grid =
[[-17.1  -3.6  27.7   7.6   2.2  28.6   8.7]
 [ 15.3  22.5 -28.0 -24.7 -11.6  -5.9   1.6]
 [-14.4 -12.6   8.0  -5.3  13.5 -19.6  10.4]
 [-20.3  12.2  -7.7   1.5  14.1  -6.9 -12.7]
 [  8.2  -1.9  80.7  -6.1  21.6   0.5  21.9]
 [-24.3  20.2  10.3  -2.6  22.8  14.9 -41.3]
 [-40.1  17.0  23.3 -14.5  18.6   3.5  -8.2]
 [-29.4  12.8   3.5  20.8   4.6  28.9 -10.0]
 [-17.2 -11.1   3.5  34.0  28.3 -26.6  47.7]
 [ 61.2   8.5  -8.5 -24.9  -2.6   4.2 -26.8]]
grid[0,0]	-17.1
grid[0,1]	-3.6
grid[3,4]	14.1
grid[:, 6]	[8.7, 1.6, 10.4, -12.7, 21.9, -41.3, -8.2, -10.0, 47.7, -26.8]
grid[6,4]	18.6
grid[3]	[-20.3, 12.2, -7.7, 1.5, 14.1, -6.9, -12.7]
grid[8,4]	28.3
grid[9,0]	61.2
grid[6,3]	-14.5
grid[8,1]	-11.1
grid[0,5]	28.6
grid[7]	[-29.4, 12.8, 3.5, 20.8, 4.6, 28.9, -10.0]
grid[:, 5]	[28.6, -5.9, -19.6, -6.9, 0.5, 14.9, 3.5, 28.9, -26.6, 4.2]
grid[9,1]	8.5
grid[1,6]	1.6
grid[4,1]	-1.9
grid[7,2]	3.5
grid[2,3]	-5.3
grid[9,3]	-24.9
grid[6,6]	-8.2
grid[:, 4]	[2.2, -11.6, 13.5, 14.1, 21.6, 22.8, 18.6, 4.6, 28.3, -2.6]
grid[:, 0]	[-17.1, 15.3, -14.4, -20.3, 8.2, -24.3, -40.1, -29.4, -17.2, 61.2]
grid[2,1]	-12.6
grid[5,4]	22.8
grid[8,6]	47.7
grid[2]	[-14.4, -12.6, 8.0, -5.3, 13.5, -19.6, 10.4]
grid[1,3]	-24.7
grid[3,0]	-20.3
grid[6,1]	17.0
grid[9]	[61.2, 8.5, -8.5, -24.9, -2.6, 4.2, -26.8]

B =
6	5	5	5	5
6	5	6	4	6
6	5	6	4	6
6	5	8	3	8
7	5	8	2	9
4	5	6	5	6
4	5	5	5	5
5	6	5	6	4
B[0][-5]: 6
B[-4][0]: 7
B[:, 1]: [5, 5, 5, 5, 5, 5, 5, 6]
B[3][-5]: 6
B[6][-3]: 5
B[-2][-4]: 5
B[6][-1]: 5
B[5]: [4, 5, 6, 5, 6]
B[2][-5]: 6
B[6][-2]: 5
B[-5][3]: 3
B[-3][4]: 6
B[-8][-2]: 5
B[:, -2]: [5, 4, 4, 3, 2, 5, 5, 6]

m = -102.59,-115.35,-29.47,117.80
m[0]	-102.59
m[3]	117.80
m[1]	-115.35

X =
[[-28.7 -18.1   5.5   1.9  45.8 -21.3  11.9 -44.2  10.5  -9.0 -24.7]
 [-60.8 -11.3 -10.9 -17.1  37.6 -20.5  40.2 -47.7   5.1  -8.6 -15.0]
 [-50.3 -13.0 -15.1 -16.9  59.7 -11.0  23.3 -46.0  18.1  -2.1 -19.6]
 [-71.8  -9.2 -15.9 -28.5  35.7 -20.4  53.6 -54.3   0.6  -7.3  -7.4]
 [-62.0 -12.1  -9.4 -23.2  35.8 -19.9  47.9 -55.0  -1.2  -8.8  -7.9]
 [-10.4 -22.6  11.6  10.7  57.4 -19.0  -5.7 -41.1  16.6  -7.5 -32.2]
 [-51.1  -8.5 -18.2  -2.9  64.9  -8.9   8.2 -28.5  31.4  -3.7 -33.9]
 [-42.4 -14.6  -3.6  -5.5  46.6 -19.6  21.1 -42.0  12.8  -8.1 -22.9]
 [-58.2  -3.1 -10.4   2.4  34.9 -21.8  18.0 -22.3  17.3 -15.6 -30.7]
 [ -5.7 -24.7  23.2  16.8  38.7 -27.9  -1.3 -45.3   4.8 -14.2 -28.7]]
X[-10][-11] = -28.7
X[-1][-3] = 4.8
X[0][10] = -24.7
X[0][-9] = 5.5
X[-9][-7] = 37.6
X[-3][-10] = -14.6
X[0][-8] = 1.9
X[:, 9] = [-9.0, -8.6, -2.1, -7.3, -8.8, -7.5, -3.7, -8.1, -15.6, -14.2]
X[-4][7] = -28.5
X[4][-10] = -12.1
X[9] = [-5.7, -24.7, 23.2, 16.8, 38.7, -27.9, -1.3, -45.3, 4.8, -14.2, -28.7]
X[5][2] = 11.6
X[-4] = [-51.1, -8.5, -18.2, -2.9, 64.9, -8.9, 8.2, -28.5, 31.4, -3.7, -33.9]
X[-1][-2] = -14.2
X[2] = [-50.3, -13.0, -15.1, -16.9, 59.7, -11.0, 23.3, -46.0, 18.1, -2.1, -19.6]
X[3][6] = 53.6
X[4][-2] = -8.8
X[6][1] = -8.5
X[7][8] = 12.8
X[-1][5] = -27.9
X[6][8] = 31.4
X[8][5] = -21.8
X[:, -1] = [-24.7, -15.0, -19.6, -7.4, -7.9, -32.2, -33.9, -22.9, -30.7, -28.7]
X[-5] = [-10.4, -22.6, 11.6, 10.7, 57.4, -19.0, -5.7, -41.1, 16.6, -7.5, -32.2]
X[-5][-4] = -41.1
X[3] = [-71.8, -9.2, -15.9, -28.5, 35.7, -20.4, 53.6, -54.3, 0.6, -7.3, -7.4]
X[0] = [-28.7, -18.1, 5.5, 1.9, 45.8, -21.3, 11.9, -44.2, 10.5, -9.0, -24.7]
X[9][6] = -1.3
X[-6][5] = -19.9
X[-8][7] = -46.0
X[-1][-9] = 23.2
X[-6][-1] = -7.9
X[1][-2] = -8.6
X[3][-1] = -7.4
X[-2][7] = -22.3

x = array([-46.0, -76.6,  27.8, -43.9,  72.5,  -1.0])
x[0]: -46.0
x[1]: -76.6
x[5]: -1.0
x[3]: -43.9
x[4]: 72.5
x[2]: 27.8

a =
[[  2.8   0.8  40.9   2.5  40.1   4.6 -46.3 -41.0 -12.9 -45.0  40.5 -40.5
   44.2  -7.3  32.8  17.5]
 [-78.7 -73.1  29.4 -76.6  28.1 -76.2 -23.2  53.8 -25.0  49.3 -48.5  55.9
    6.3  78.0 -62.9 -72.2]
 [  1.5  18.6   1.3  -3.5  -5.2  15.5  -6.4 -13.9  33.6  -6.5   0.8   1.9
   -6.8 -10.6   1.7  -5.0]
 [ 28.9  17.2  -8.0  31.2  -3.7  19.7  19.1  -1.4  -6.0  -4.0  17.1 -11.3
    3.9 -13.2  21.7  29.6]
 [  6.1  -4.3  -6.0   8.9  -2.1  -2.4   7.4   4.0 -17.2   0.3   1.9  -5.5
    0.9  -1.8   3.2   8.7]
 [ -4.1  -6.2  -8.0  -3.6  -7.3  -5.8  -5.0  -6.9  -9.6  -7.6  -5.2  -8.8
   -6.3  -8.3  -4.8  -3.6]]
a[0,0] -> 2.8
a[1,0] -> -78.7
a[5,14] -> -4.8
a[1,3] -> -76.6
a[0,8] -> -12.9
a[:, 14] -> [32.8, -62.9, 1.7, 21.7, 3.2, -4.8]
a[5] -> [-4.1, -6.2, -8.0, -3.6, -7.3, -5.8, -5.0, -6.9, -9.6, -7.6, -5.2, -8.8, -6.3, -8.3, -4.8, -3.6]
a[:, 1] -> [0.8, -73.1, 18.6, 17.2, -4.3, -6.2]
a[1,10] -> -48.5
a[0,12] -> 44.2
a[:, 2] -> [40.9, 29.4, 1.3, -8.0, -6.0, -8.0]
a[1,6] -> -23.2
a[3,2] -> -8.0
a[3,7] -> -1.4
a[2,12] -> -6.8
a[3,6] -> 19.1
a[:, 6] -> [-46.3, -23.2, -6.4, 19.1, 7.4, -5.0]
a[2,6] -> -6.4
a[0,3] -> 2.5
a[4,0] -> 6.1
a[:, 0] -> [2.8, -78.7, 1.5, 28.9, 6.1, -4.1]
a[:, 10] -> [40.5, -48.5, 0.8, 17.1, 1.9, -5.2]
a[2,2] -> 1.3
a[4] -> [6.1, -4.3, -6.0, 8.9, -2.1, -2.4, 7.4, 4.0, -17.2, 0.3, 1.9, -5.5, 0.9, -1.8, 3.2, 8.7]
a[1,13] -> 78.0
a[1,7] -> 53.8
a[:, 13] -> [-7.3, 78.0, -10.6, -13.2, -1.8, -8.3]
a[0,15] -> 17.5
a[4,12] -> 0.9
a[3,5] -> 19.7
a[1] -> [-78.7, -73.1, 29.4, -76.6, 28.1, -76.2, -23.2, 53.8, -25.0, 49.3, -48.5, 55.9, 6.3, 78.0, -62.9, -72.2]
a[0,5] -> 4.6
a[2] -> [1.5, 18.6, 1.3, -3.5, -5.2, 15.5, -6.4, -13.9, 33.6, -6.5, 0.8, 1.9, -6.8, -10.6, 1.7, -5.0]
a[2,0] -> 1.5
a[0,6] -> -46.3

A = [ -2.7 -60.4  -3.5 -27.7 -26.9  40.1 -44.2   2.5]
A[0] -> -2.7
A[4] -> -26.9
A[7] -> 2.5
A[2] -> -3.5
A[1] -> -60.4
